In the rows, zero is written as 128.
Each path below is one point turned by a fixed rotation once a step. After each direction that follows a path, write how fast that rotation turns it, in degrees each step (0 if it stays still).
Each turn is a multiple of 5 degrees from 10 to 175, or 0.
Each row of a path follows its step; steps can be skipped.
Path 1:
step 0: [124 127 125 127 124 125 134 128 120 115 126 123 137 126 125 119 126 127
 133 132 141 132 127 134 135 134 135]
step 1: [137 128 134 133 127 129 137 126 120 122 132 132 123 123 131 122 130 121
 145 127 134 124 133 130 136 123 132]
step 2: [140 130 123 123 127 135 134 126 122 129 129 121 130 122 127 131 119 121
 136 133 121 122 125 130 126 114 128]
step 3: [131 128 121 121 130 126 130 140 115 127 122 120 134 130 129 132 113 131
 133 122 124 125 132 130 127 130 129]
step 4: [132 130 122 132 128 121 128 129 121 122 127 134 132 124 137 117 115 131
 128 121 141 129 132 131 122 131 127]
step 5: [140 124 128 125 129 138 126 120 125 121 126 136 124 119 136 129 125 122
 130 127 135 125 137 135 123 132 135]
step 6: [134 133 119 120 127 131 129 123 122 122 118 132 119 129 126 138 126 123
 136 131 123 129 126 139 122 126 122]
step 7: [121 131 114 126 117 132 131 131 125 119 121 127 128 129 115 125 116 126
 130 126 127 129 131 133 132 132 127]
step 8: [121 128 128 142 127 133 127 128 115 118 134 135 128 128 128 119 124 126
 136 123 126 128 134 132 128 130 134]
step 9: [131 122 128 130 135 139 127 123 124 114 132 134 135 125 132 125 127 122
 135 137 125 118 125 132 123 123 125]
[126 129 125 128 126 127 127 125 128 128 128 128 125 126 124 129 132 127
 130 128 130 131 126 131 132 129 130]
55
[127 132 126 131 128 124 129 125 127 129 129 130 127 128 129 126 128 128
 129 129 128 130 123 129 124 124 124]
155
[130 132 130 129 131 131 126 129 130 127 129 126 125 125 129 133 128 126
 129 130 128 124 126 129 128 128 127]
95
Path 2:
step 0: [123 133 123 124 137 133 133 135 128 131 138 128 121 124 126 124 120 119
 123 123 129 130 126 122 126 123 137]
step 1: [137 126 129 123 135 128 119 139 132 129 135 135 119 130 128 125 122 137
 130 132 132 126 124 121 125 128 134]
step 2: [129 125 120 138 137 124 114 129 126 125 131 124 129 126 127 121 122 129
 124 136 127 126 125 124 123 125 119]
step 3: [128 130 125 127 133 138 120 128 124 133 134 118 130 124 128 122 120 123
 129 122 119 127 125 120 138 124 127]
step 4: [130 122 131 125 126 141 121 129 124 131 134 124 113 124 134 128 128 130
 124 123 128 131 122 124 121 131 131]
step 5: [125 129 120 132 129 130 126 132 127 125 133 129 117 125 128 127 114 124
 121 136 133 134 133 128 120 122 133]
step 6: [136 130 125 129 132 134 120 134 133 121 133 129 131 127 125 125 111 133
 137 127 127 127 130 121 130 126 134]
step 7: [133 121 121 136 137 134 117 125 125 123 132 121 128 127 124 130 129 136
 128 122 129 127 122 122 121 133 125]
step 8: [127 128 121 131 135 134 129 126 121 136 136 117 125 126 125 130 122 125
 115 130 125 135 127 122 133 127 130]
step 9: [131 122 135 123 124 138 124 134 132 134 137 128 123 126 134 135 119 131
 126 134 124 129 130 119 127 129 134]
[125 131 127 126 131 130 128 126 128 128 126 126 130 129 127 129 129 128
 130 120 127 128 126 127 125 127 127]
95
[129 123 130 128 126 126 124 126 128 129 128 130 126 128 129 130 130 129
 131 124 131 127 128 126 129 129 130]
130
Path 3:
step 0: [126 130 126 129 117 135 120 130 125 140 136 127 121 133 133 129 128 126
 132 125 131 132 124 127 139 127 127]
step 1: [123 125 134 124 132 123 123 124 130 127 134 133 132 122 121 117 125 134
 125 121 128 129 139 137 129 132 125]
step 2: [127 130 133 137 127 121 137 131 126 119 119 125 137 134 129 128 129 126
 122 138 134 134 128 132 129 124 128]
step 3: [134 133 127 131 121 129 122 132 123 137 128 130 127 130 126 130 131 121
 137 129 119 133 124 124 139 129 137]
step 4: [129 122 132 121 131 126 119 125 129 118 135 139 128 124 123 134 126 132
 127 118 124 132 133 129 125 132 127]
step 5: [121 129 127 134 127 126 137 128 127 121 125 130 129 134 140 132 135 132
 123 129 138 133 121 137 126 128 126]
step 6: [127 131 124 128 126 129 132 129 123 145 124 130 125 127 122 125 131 127
 134 126 123 129 125 136 141 124 130]
step 7: [133 120 137 126 126 123 120 125 129 122 128 138 127 124 116 130 127 130
 127 130 130 124 139 125 129 120 122]
step 8: [124 134 136 138 124 128 128 135 129 120 125 133 129 136 136 123 137 131
 126 132 135 129 123 125 121 133 131]
step 9: [132 133 126 129 135 140 131 132 128 135 128 129 126 129 123 126 127 130
 136 126 116 136 123 137 132 130 130]
[127 130 128 126 126 126 126 127 130 129 128 125 127 129 132 126 135 128
 128 129 125 128 129 127 129 128 129]
135
[129 127 127 127 130 125 123 122 126 129 126 130 127 129 127 127 127 131
 127 130 129 130 130 128 125 130 128]
120
[130 126 131 133 128 127 128 128 126 126 126 126 130 129 124 124 130 127
 129 129 126 126 129 125 128 127 130]
70
Path 4:
step 0: [126 125 126 122 136 125 123 119 122 135 132 127 118 131 135 128 124 127
 132 135 124 119 128 136 129 123 129]
step 1: [133 121 129 122 129 134 129 128 122 126 123 136 123 124 127 130 124 130
 121 130 124 122 122 135 132 138 119]
step 2: [126 131 130 125 129 126 123 135 125 126 116 131 136 125 137 128 122 140
 130 122 125 130 134 128 132 134 124]
step 3: [127 132 123 124 123 117 128 131 126 130 124 123 137 124 124 126 125 129
 121 122 121 121 129 133 123 119 132]
step 4: [129 133 133 130 127 126 126 134 132 123 124 125 128 120 127 121 122 114
 122 140 128 129 126 133 128 122 129]
step 5: [132 127 122 124 130 129 125 137 132 129 123 129 131 119 121 135 129 127
 136 138 137 128 124 119 129 125 125]
step 6: [133 130 126 125 125 118 132 124 136 133 122 128 121 124 135 133 134 127
 139 125 128 128 121 127 132 129 136]
step 7: [129 126 125 129 126 127 125 122 127 127 124 123 122 139 128 120 136 133
 127 132 123 127 116 131 139 122 125]
step 8: [124 133 132 131 121 132 123 126 130 128 119 132 122 132 128 127 125 135
 117 127 142 126 124 126 129 131 121]
step 9: [120 138 125 127 127 129 120 129 125 124 129 132 122 132 133 139 118 130
 131 120 128 126 132 124 129 120 130]
[124 126 127 129 128 128 127 130 127 129 127 127 128 125 132 132 130 130
 130 124 130 128 129 126 127 126 132]
110
Path 5:
step 0: [123 129 126 119 125 114 123 133 128 135 130 133 133 134 121 125 131 122
 133 126 125 128 127 132 127 121 132]
step 1: [134 134 130 125 127 119 125 128 134 132 133 130 127 136 137 133 128 142
 127 128 133 134 130 129 134 130 133]
step 2: [129 125 131 133 123 133 135 123 135 129 126 128 134 125 142 129 140 129
 131 131 130 135 127 125 124 126 128]
step 3: [129 128 138 131 122 129 124 131 120 131 121 125 133 130 126 126 133 120
 131 133 135 125 135 136 122 120 126]
step 4: [137 133 130 125 133 128 124 133 127 119 126 125 137 137 124 122 124 134
 129 132 130 131 134 132 127 135 119]
step 5: [128 132 122 128 134 130 134 125 143 127 124 136 133 135 128 126 132 124
 125 130 126 123 121 129 123 136 124]
step 6: [128 133 139 123 132 121 128 121 129 141 120 129 128 126 125 126 130 125
 123 123 130 123 119 129 129 122 128]
step 7: [130 127 138 132 129 123 131 133 122 130 132 129 137 133 127 124 122 134
 124 124 128 141 124 121 133 125 130]
step 8: [124 133 133 138 120 136 133 130 135 132 131 137 130 130 123 130 132 130
 130 132 127 136 132 127 129 136 131]
step 9: [124 135 130 124 127 132 129 121 131 135 125 124 135 116 125 121 129 127
 135 129 132 127 136 136 129 129 132]
[126 126 128 129 129 132 123 127 128 125 129 126 130 128 128 125 128 126
 128 131 129 125 128 132 130 130 125]
60
Path 6:
step 0: [136 122 129 131 134 120 125 120 135 129 131 132 126 132 122 127 133 129
 137 134 135 138 123 125 121 124 128]
step 1: [130 128 124 131 119 128 130 134 123 138 129 124 128 122 132 133 137 129
 120 134 125 138 134 131 139 129 130]
step 2: [134 130 129 136 136 130 125 133 130 115 128 136 130 126 115 123 132 128
 124 132 128 119 130 126 131 127 128]
step 3: [130 138 129 139 123 130 137 123 127 129 131 118 126 130 130 129 130 129
 126 119 134 134 126 121 120 130 134]
step 4: [120 122 128 129 123 126 125 134 121 126 132 129 134 121 126 127 136 124
 131 120 134 122 124 131 134 120 117]
step 5: [131 130 137 132 130 123 122 126 144 130 134 131 129 126 126 122 127 126
 128 122 120 133 122 134 123 130 133]
step 6: [132 123 123 131 123 127 127 124 125 134 122 128 125 135 126 141 132 123
 119 127 129 133 128 130 128 113 126]
step 7: [132 123 132 132 125 127 125 130 129 134 131 132 119 121 124 116 133 134
 130 132 131 119 139 131 132 128 132]
step 8: [131 134 129 132 127 137 133 119 132 123 127 130 121 126 123 134 136 126
 126 125 123 132 116 119 134 134 129]
step 9: [128 138 123 131 126 124 131 129 127 135 130 131 133 130 132 125 133 118
 125 127 145 120 131 133 128 128 123]
[130 133 126 124 125 130 125 127 127 128 130 128 130 125 127 130 124 129
 130 130 127 127 128 127 126 126 129]
0
Path 7:
step 0: [121 138 129 125 130 126 119 134 137 122 111 135 128 128 133 128 126 122
 131 126 127 128 129 124 135 132 124]
step 1: [129 129 128 117 132 129 129 127 117 132 128 136 124 126 141 131 121 132
 121 130 129 126 136 129 130 132 118]
step 2: [125 126 122 121 125 124 130 129 126 122 127 123 124 133 133 132 136 137
 132 136 123 137 121 139 137 126 123]
step 3: [124 127 130 125 131 125 125 125 131 124 131 131 119 127 125 122 145 134
 123 126 133 128 134 129 118 120 123]
step 4: [126 132 129 132 126 126 132 117 124 127 122 136 121 130 123 125 137 116
 135 133 132 129 129 121 139 129 127]
step 5: [128 131 128 130 124 129 126 133 132 134 114 130 129 127 143 128 130 122
 128 134 125 130 138 123 120 127 124]
step 6: [121 129 129 117 133 125 122 136 119 120 123 129 128 137 133 133 122 124
 123 131 130 127 134 131 138 125 128]
step 7: [125 131 124 113 130 134 133 123 130 130 128 132 123 133 132 126 130 133
 120 128 123 134 120 134 124 128 118]
step 8: [126 128 124 128 125 123 124 121 132 118 132 123 114 125 124 125 136 135
 129 136 128 129 137 130 133 134 122]
step 9: [126 129 136 131 130 120 135 124 128 125 120 134 123 124 138 124 138 131
 134 127 138 127 125 118 128 121 125]
[129 126 127 128 127 122 128 126 128 130 129 131 128 125 128 132 131 132
 131 125 129 128 128 130 129 128 127]
55
[129 129 126 128 124 130 124 131 132 128 125 127 129 125 127 128 131 128
 128 128 123 129 128 130 127 128 127]
140
[126 127 125 127 130 127 129 124 132 127 129 127 126 130 122 129 129 127
 128 127 127 129 128 125 125 128 126]
80
Path 8:
step 0: [121 128 132 138 134 120 128 127 129 120 124 127 125 123 134 132 116 126
 137 128 116 129 129 125 123 124 127]
step 1: [124 131 123 132 126 125 135 128 139 128 119 118 124 124 137 125 125 127
 131 126 127 117 133 118 132 125 134]
step 2: [118 130 127 131 132 127 139 131 131 129 130 119 124 126 135 125 129 122
 132 138 128 135 136 132 122 120 133]
step 3: [120 138 126 131 139 121 132 122 124 116 125 124 128 123 134 126 120 127
 137 127 125 129 128 124 129 132 133]
step 4: [127 135 117 128 129 123 140 139 127 130 123 125 122 122 141 125 127 125
 128 126 124 118 128 125 126 126 129]
step 5: [120 132 128 134 124 122 131 134 127 125 134 122 124 125 137 124 127 120
 127 135 118 138 134 126 130 129 135]
step 6: [127 136 120 133 142 123 130 129 129 125 132 124 131 121 135 136 121 128
 131 128 127 128 131 121 138 129 136]
step 7: [125 132 119 134 131 115 129 136 126 133 126 126 124 127 137 127 129 124
 131 133 125 118 130 137 128 122 133]
step 8: [119 133 134 131 131 120 122 130 133 126 134 122 116 125 140 128 126 124
 128 126 122 133 123 128 129 129 139]
step 9: [125 133 123 132 136 127 133 131 133 133 133 130 121 129 137 135 118 133
 140 130 123 124 129 121 135 123 131]
[124 125 129 129 127 128 126 130 127 131 130 127 127 127 130 125 131 126
 125 131 131 129 128 127 124 130 129]
125
[126 131 133 132 127 131 131 128 127 129 128 132 128 128 125 130 130 128
 125 126 130 126 129 129 129 129 127]
0
[126 131 128 127 129 129 124 127 131 126 128 126 129 127 127 127 124 132
 124 126 129 127 127 125 128 132 130]
140
[128 126 129 128 127 126 127 131 129 125 127 130 127 129 130 127 128 126
 127 122 125 126 124 127 124 128 127]
95
[125 127 128 128 132 128 127 125 127 128 129 128 128 131 129 131 126 123
 128 126 128 131 128 125 130 129 123]
125
Path 9:
step 0: [119 130 132 118 132 136 123 126 135 131 125 128 132 128 129 123 127 120
 127 124 126 116 130 130 137 132 121]
step 1: [126 124 133 128 124 120 132 116 131 131 123 128 138 119 127 122 128 116
 131 124 126 125 123 130 128 128 125]
step 2: [125 124 138 129 132 132 142 122 130 128 126 130 124 134 123 124 135 116
 130 132 130 129 124 126 126 124 126]
step 3: [129 138 125 129 138 127 135 126 133 127 131 120 128 124 127 133 137 122
 129 131 124 122 122 118 123 125 131]
step 4: [130 133 133 130 134 133 132 125 118 125 126 134 132 118 137 135 132 129
 130 133 122 131 127 123 119 126 125]
step 5: [131 120 129 123 131 130 125 137 127 129 127 132 121 122 127 128 130 131
 125 136 116 128 132 116 121 125 126]
step 6: [140 122 129 130 133 127 121 133 119 131 130 129 136 132 122 136 128 130
 126 127 119 120 128 123 130 130 122]
step 7: [133 127 132 130 132 131 115 134 122 133 125 129 138 128 126 118 134 124
 122 126 131 132 135 128 126 128 126]
step 8: [139 132 131 126 121 122 127 133 133 126 129 126 133 132 124 125 124 119
 129 124 129 133 141 126 128 119 124]
step 9: [132 144 130 122 129 134 131 126 121 128 126 124 126 135 122 124 125 119
 127 128 122 129 135 135 134 128 129]
[128 128 132 129 132 133 130 125 124 127 128 130 129 131 128 129 127 130
 129 128 129 130 129 130 131 128 126]
155
[122 127 132 127 126 126 129 127 130 126 131 126 127 128 131 127 130 129
 130 127 128 126 125 130 130 130 127]
25
[128 125 128 125 127 129 129 133 126 127 126 126 132 127 129 129 129 133
 125 127 128 128 128 127 129 128 128]
45
Path 10:
step 0: [117 127 116 128 126 132 133 134 131 135 128 123 125 117 124 119 134 134
 125 133 125 132 129 125 136 120 133]
step 1: [135 120 120 111 127 134 125 134 128 125 126 126 129 128 130 115 126 136
 125 135 129 130 128 127 126 134 132]
step 2: [127 121 126 124 140 131 120 117 132 128 127 125 126 126 127 132 128 138
 134 136 121 124 139 129 124 129 136]
step 3: [120 122 124 128 128 134 119 125 125 131 134 124 142 120 128 127 133 130
 122 128 116 126 128 119 132 120 131]
step 4: [135 123 125 125 123 129 125 125 129 128 141 122 128 127 123 114 129 127
 127 131 129 124 122 125 135 131 142]
step 5: [124 126 121 118 125 122 129 121 130 124 135 130 125 124 123 128 128 136
 127 122 125 130 139 136 122 127 143]
step 6: [121 128 131 125 127 126 115 122 116 122 124 118 138 122 130 123 128 139
 125 123 130 127 131 126 122 130 132]
step 7: [124 133 138 126 134 135 129 125 128 131 136 115 126 119 123 123 136 134
 129 133 129 123 119 128 129 126 136]
step 8: [127 121 128 119 126 128 131 126 131 130 130 127 126 121 130 120 144 128
 115 125 125 134 129 140 130 128 132]
step 9: [131 127 117 125 128 125 119 119 130 127 117 115 125 126 129 120 131 133
 127 130 138 134 133 129 129 128 133]
[127 124 132 125 128 127 131 126 131 125 130 128 124 129 129 129 129 127
 128 128 125 126 131 131 129 131 128]
120
[128 127 129 131 129 128 124 129 130 130 131 127 127 125 127 128 130 122
 126 128 126 129 125 130 129 129 128]
85
Path 11:
step 0: [126 123 137 130 135 127 137 128 123 126 128 122 143 125 122 125 128 133
 117 127 123 127 127 132 125 137 124]
step 1: [117 127 120 133 129 118 134 121 129 118 130 123 137 124 122 127 130 126
 125 136 128 119 127 130 136 129 130]
step 2: [127 126 123 136 124 129 130 125 136 127 135 120 135 119 131 136 126 135
 131 129 133 132 122 135 129 134 140]
step 3: [122 122 135 128 135 132 128 117 127 135 128 121 137 135 132 133 124 137
 130 132 132 132 133 125 135 133 133]
step 4: [125 128 133 133 128 130 127 133 131 128 132 127 144 128 128 130 134 129
 128 129 139 117 134 116 131 127 130]
step 5: [132 129 135 136 135 122 124 132 129 130 133 118 133 118 128 128 124 134
 117 122 124 117 130 128 130 133 134]
step 6: [118 123 131 132 130 136 132 124 122 127 127 123 129 121 122 123 121 129
 124 135 125 119 121 126 140 133 132]
step 7: [125 127 128 137 121 131 139 125 130 127 130 129 146 125 132 127 128 123
 133 124 125 126 122 129 132 135 135]
step 8: [126 126 125 126 135 119 122 114 123 128 129 124 137 126 137 133 127 129
 133 121 131 124 128 125 135 131 139]
step 9: [127 118 126 128 131 136 126 129 128 136 128 124 133 118 125 130 126 131
 130 122 145 126 129 119 136 129 132]
[128 124 130 126 130 134 129 127 125 130 126 126 125 127 127 127 127 130
 126 128 130 131 127 129 129 131 127]
115
[125 131 126 128 131 129 125 126 126 127 130 129 126 127 125 125 129 128
 133 131 128 127 131 127 130 130 126]
145
[126 123 125 128 129 129 124 127 131 128 128 128 129 131 129 132 131 127
 131 126 127 130 127 130 130 129 129]
65
[128 130 129 125 131 127 127 129 130 129 128 133 130 130 130 127 125 128
 128 129 133 130 127 127 128 130 132]
70
Path 12:
step 0: [129 120 132 124 137 128 140 116 123 130 122 126 130 120 123 136 130 130
 123 127 131 123 132 120 138 123 125]
step 1: [132 119 133 126 133 121 122 130 124 129 116 125 131 127 120 117 129 125
 135 117 117 130 129 130 129 121 129]
step 2: [135 135 124 121 130 123 138 137 130 130 131 114 124 130 122 122 136 120
 129 130 133 127 119 127 130 123 132]
step 3: [130 130 125 124 137 126 135 114 123 132 125 125 124 121 124 124 132 129
 128 134 130 116 132 133 124 135 117]
step 4: [135 119 135 129 124 120 120 129 138 125 117 133 119 124 123 125 138 131
 133 128 128 124 132 129 128 119 123]
step 5: [140 125 139 123 129 129 140 129 131 131 127 119 128 123 121 131 128 124
 124 132 133 132 130 115 132 122 135]
step 6: [128 132 129 121 140 122 135 121 115 133 117 130 136 124 124 119 128 130
 133 120 127 128 131 128 132 126 126]
step 7: [135 122 123 130 132 120 127 130 131 126 129 119 122 131 126 121 140 127
 132 122 125 123 117 135 134 118 129]
step 8: [137 125 129 121 133 133 137 130 128 136 127 117 116 125 120 130 130 121
 128 135 127 122 130 126 122 136 123]
step 9: [126 131 132 121 125 122 128 124 128 125 114 135 131 124 118 123 138 126
 128 134 131 122 139 129 130 125 117]
[132 127 129 129 127 128 127 134 131 132 131 126 128 128 125 129 128 128
 130 127 128 131 127 128 125 130 129]
120
[126 130 128 128 131 127 132 127 129 129 128 129 132 130 124 132 127 130
 131 128 129 128 130 129 128 129 124]
125
[125 129 127 128 129 130 128 126 127 131 130 125 124 125 124 131 125 130
 126 129 129 127 128 127 128 126 132]
135
[130 134 127 129 127 126 129 127 126 128 129 127 132 129 127 123 127 130
 127 129 130 130 128 130 126 126 131]
90
Path 13:
step 0: [136 127 120 128 126 128 132 140 125 122 135 136 131 125 132 137 125 129
 126 121 127 122 127 118 128 129 134]
step 1: [141 125 126 133 128 130 133 129 134 127 138 129 137 124 134 134 131 131
 143 127 123 131 129 126 128 133 129]
step 2: [132 122 130 135 132 133 126 125 130 135 128 120 134 117 131 135 125 135
 137 124 127 122 125 132 134 119 131]
step 3: [132 130 124 129 121 123 123 134 124 131 127 126 132 123 131 135 121 129
 129 130 125 127 127 128 128 114 145]
step 4: [141 121 120 127 121 126 136 122 127 125 133 131 129 126 129 136 130 125
 123 127 128 125 130 125 120 126 141]
step 5: [142 125 118 133 134 132 132 122 129 131 132 125 132 127 133 140 124 125
 127 132 117 128 129 127 129 129 122]
step 6: [131 129 124 126 131 137 130 129 131 135 118 130 143 124 128 137 120 133
 130 125 123 127 119 126 133 124 131]
step 7: [136 126 122 123 116 136 120 136 134 127 129 132 132 124 132 126 121 129
 130 121 124 122 129 124 128 122 136]
step 8: [143 128 124 129 120 133 139 127 131 126 133 131 119 120 130 130 124 126
 138 128 127 129 129 131 130 125 133]
step 9: [133 123 121 137 135 134 134 130 118 132 134 129 124 123 129 136 126 133
 132 131 120 122 120 129 133 125 131]
[129 126 128 129 124 129 130 125 131 126 131 124 129 130 126 125 130 127
 129 126 126 128 131 128 127 129 128]
110
Path 14:
step 0: [121 126 122 135 123 131 132 129 123 119 127 123 128 125 124 138 122 136
 139 126 123 132 130 124 126 137 124]
step 1: [120 130 116 130 130 136 127 125 126 121 134 123 133 124 130 140 131 125
 126 118 127 123 125 121 124 131 132]
step 2: [119 121 120 132 136 122 125 127 125 120 123 120 125 125 132 135 118 125
 127 119 134 129 129 128 124 130 124]
step 3: [113 131 128 132 139 129 132 121 124 120 123 126 132 124 127 123 127 121
 128 127 127 129 123 117 123 127 125]
step 4: [121 128 130 126 133 120 129 124 136 125 130 130 124 128 133 126 124 123
 123 113 126 130 134 117 125 123 121]
step 5: [122 120 137 129 133 129 131 127 128 122 131 131 119 123 118 123 124 125
 129 124 121 134 130 127 117 127 121]
step 6: [129 130 133 125 133 132 132 122 132 130 142 130 131 129 117 129 128 120
 132 114 128 135 128 125 128 125 124]
step 7: [128 122 136 129 129 130 131 129 127 127 133 138 125 125 132 134 126 124
 131 115 134 135 124 140 122 127 120]
step 8: [125 138 131 133 136 136 133 128 128 127 124 131 128 124 121 126 132 121
 134 120 128 133 126 141 135 129 124]
step 9: [127 139 134 136 124 126 136 129 135 125 128 130 129 130 137 138 130 127
 136 120 129 135 131 132 131 130 123]
[127 129 132 123 126 128 124 127 128 130 130 130 130 128 126 124 128 127
 128 127 127 130 128 132 127 129 124]
35
